Families of rows that turns and mirrors carry onto each other, the same ones carrying the whole set onto itself: the rest of each named row's family, in list order
4 families of 5 rows
vori: [-2.07,  1.16, -0.77, -4.41,  1.67,  3.82, -0.60,  3.87, -1.44,  0.46,
 -3.34, -1.29,  0.85,  0.37,  0.66,  0.67, -1.22, -1.30, -0.27,  2.35,
  0.02,  0.02]
birab: [-3.35, -0.56, -1.11, -0.33, -1.00,  1.83, -1.32, -0.29,  1.06,  2.27,
  0.18,  1.73,  0.07,  2.21,  3.36,  1.05,  1.65, -3.08,  2.08,  2.93,
  1.56, -0.17]
rugud: [-1.73, -1.41,  1.26, -3.26, -0.72, -0.77,  1.68,  0.19,  3.95,  3.60,
 -0.44,  0.57, -2.01,  0.83,  2.07, -4.76, -0.07, -2.18, -0.75,  4.60,
  0.18, -4.62]
vadu: [-1.89, -4.16,  2.11, -5.00,  0.63,  1.05, -2.91,  1.95,  5.00,  0.73,
 -3.43,  3.50, -0.32, -2.12,  0.05, -1.97, -0.50, -3.36, -1.83,  2.96,
  2.75, -2.01]
Kem: [-0.19, -4.61,  2.53, -3.22,  0.47,  2.39, -2.50,  1.12,  4.27,  0.41,
 -2.84,  2.52,  0.81, -3.48, -1.17, -1.08,  0.62, -4.37, -1.69,  3.63,
  2.53, -2.83]
bifa: [ 2.02, -1.17, -1.50, -4.90, -0.58,  1.48,  0.38, -0.42,  1.21,  0.00,
 -3.66,  4.19, -1.35, -1.82,  0.46, -0.35,  2.64, -1.96, -3.84,  1.11,
 -1.12, -1.18]
zuk: [ 0.64, -1.29, -1.79, -3.13, -1.73,  1.77,  1.45,  0.28,  0.92,  0.00,
 -2.48,  2.79, -1.66, -2.80, -3.03,  0.82,  3.29, -1.34, -2.83,  2.12,
 -0.61, -1.87]
zar: [ 2.73, -1.03, -0.79, -5.42, -0.08,  1.97,  2.09, -0.72,  0.35, -1.49,
 -3.10,  2.34, -1.08, -1.70, -1.11, -1.39,  2.44, -2.57, -3.01,  2.53,
 -0.83, -0.30]
lal: [-1.86,  1.64, -0.92, -4.73,  1.02,  1.29,  0.40,  4.03,  0.12,  1.12,
 -4.77, -0.88, -0.63,  0.34,  1.07,  0.61, -1.82, -0.45, -1.31,  2.48,
 -1.36, -0.08]
Fel: [-2.47,  0.73, -1.45, -5.01,  0.03,  1.11,  1.33,  2.96,  0.06,  0.02,
 -3.59, -0.43, -0.07,  0.99, -1.39,  0.99, -0.77, -0.33,  1.51,  4.29,
  0.23,  0.80]
tofe: [-1.80, -4.52,  4.79, -2.83,  1.68,  2.93, -2.07,  0.25,  3.84, -0.83,
 -3.54,  2.29, -1.37, -2.98, -0.35, -1.42,  1.13, -3.48, -0.54,  4.64,
  1.33, -1.09]
fanog: [-2.37, -3.50,  1.90, -3.06,  0.22, -2.40,  2.20,  1.11,  2.31,  2.54,
  0.67,  0.31, -0.68,  0.94,  2.70, -1.92,  1.72, -1.32, -0.94,  4.80,
  0.43, -4.41]
fosel: [ 0.89, -1.12,  1.09, -3.79,  0.26,  2.93,  1.18, -1.18, -1.29, -1.32,
 -3.14,  3.07, -1.78, -3.32, -0.86, -1.37,  3.26, -1.73, -1.65,  2.26,
 -1.38, -2.38]
Kur: [-2.63, -5.19,  2.69, -2.90,  0.95,  0.77, -1.20,  2.26,  4.85,  0.22,
 -1.86,  1.79, -1.47, -2.58, -0.98,  0.00,  0.90, -2.83, -3.14,  3.18,
  2.57, -0.01]
Ger: [-2.10,  0.93, -0.57,  0.82, -0.99,  1.07, -0.71, -0.15,  2.74,  3.55,
 -2.14,  1.27, -0.17,  0.32,  3.60,  0.40, -0.67, -4.03,  1.68,  1.72,
  0.34, -0.08]
rala: [-1.61, -3.20,  3.92, -2.37,  1.21,  0.90,  2.27,  0.02,  2.78,  3.03,
 -1.62, -0.65, -1.08,  0.08,  2.12, -3.29,  1.45, -0.81,  1.04,  5.75,
 -1.15, -4.62]
bodo: [-2.25, -1.06,  1.15,  0.77,  0.63,  4.05,  0.06, -1.22,  0.62,  3.45,
 -1.81,  0.75,  0.05, -0.02,  3.35,  0.11,  1.63, -1.86,  3.04,  1.54,
 -0.31, -0.13]
livi: [-2.37,  0.13,  1.44, -4.68,  2.37,  2.82,  1.42,  2.27, -1.92,  0.05,
 -4.52, -0.62,  0.03, -1.04,  0.23, -0.25, -0.84, -0.01,  1.85,  2.22,
 -0.67,  0.82]
vis: [-1.74, -2.97,  2.49, -2.69,  0.73,  1.12,  1.84,  0.90,  4.02,  3.30,
  0.18, -1.73, -1.57,  1.01,  1.97, -4.53,  0.15, -2.08, -1.44,  5.40,
  0.67, -3.26]
Debe: [-0.70, -0.22, -0.08,  0.86,  0.13,  0.87,  1.25, -0.92,  1.24,  3.62,
 -1.13,  0.54,  1.68,  0.53,  4.08,  0.40,  0.39, -3.87,  2.00,  2.06,
  0.19, -0.35]

Which other rows belong to the same family as Fel? birab, zuk, fanog, Kur
Which other rows belong to the same family as Kem? vori, zar, vis, Debe

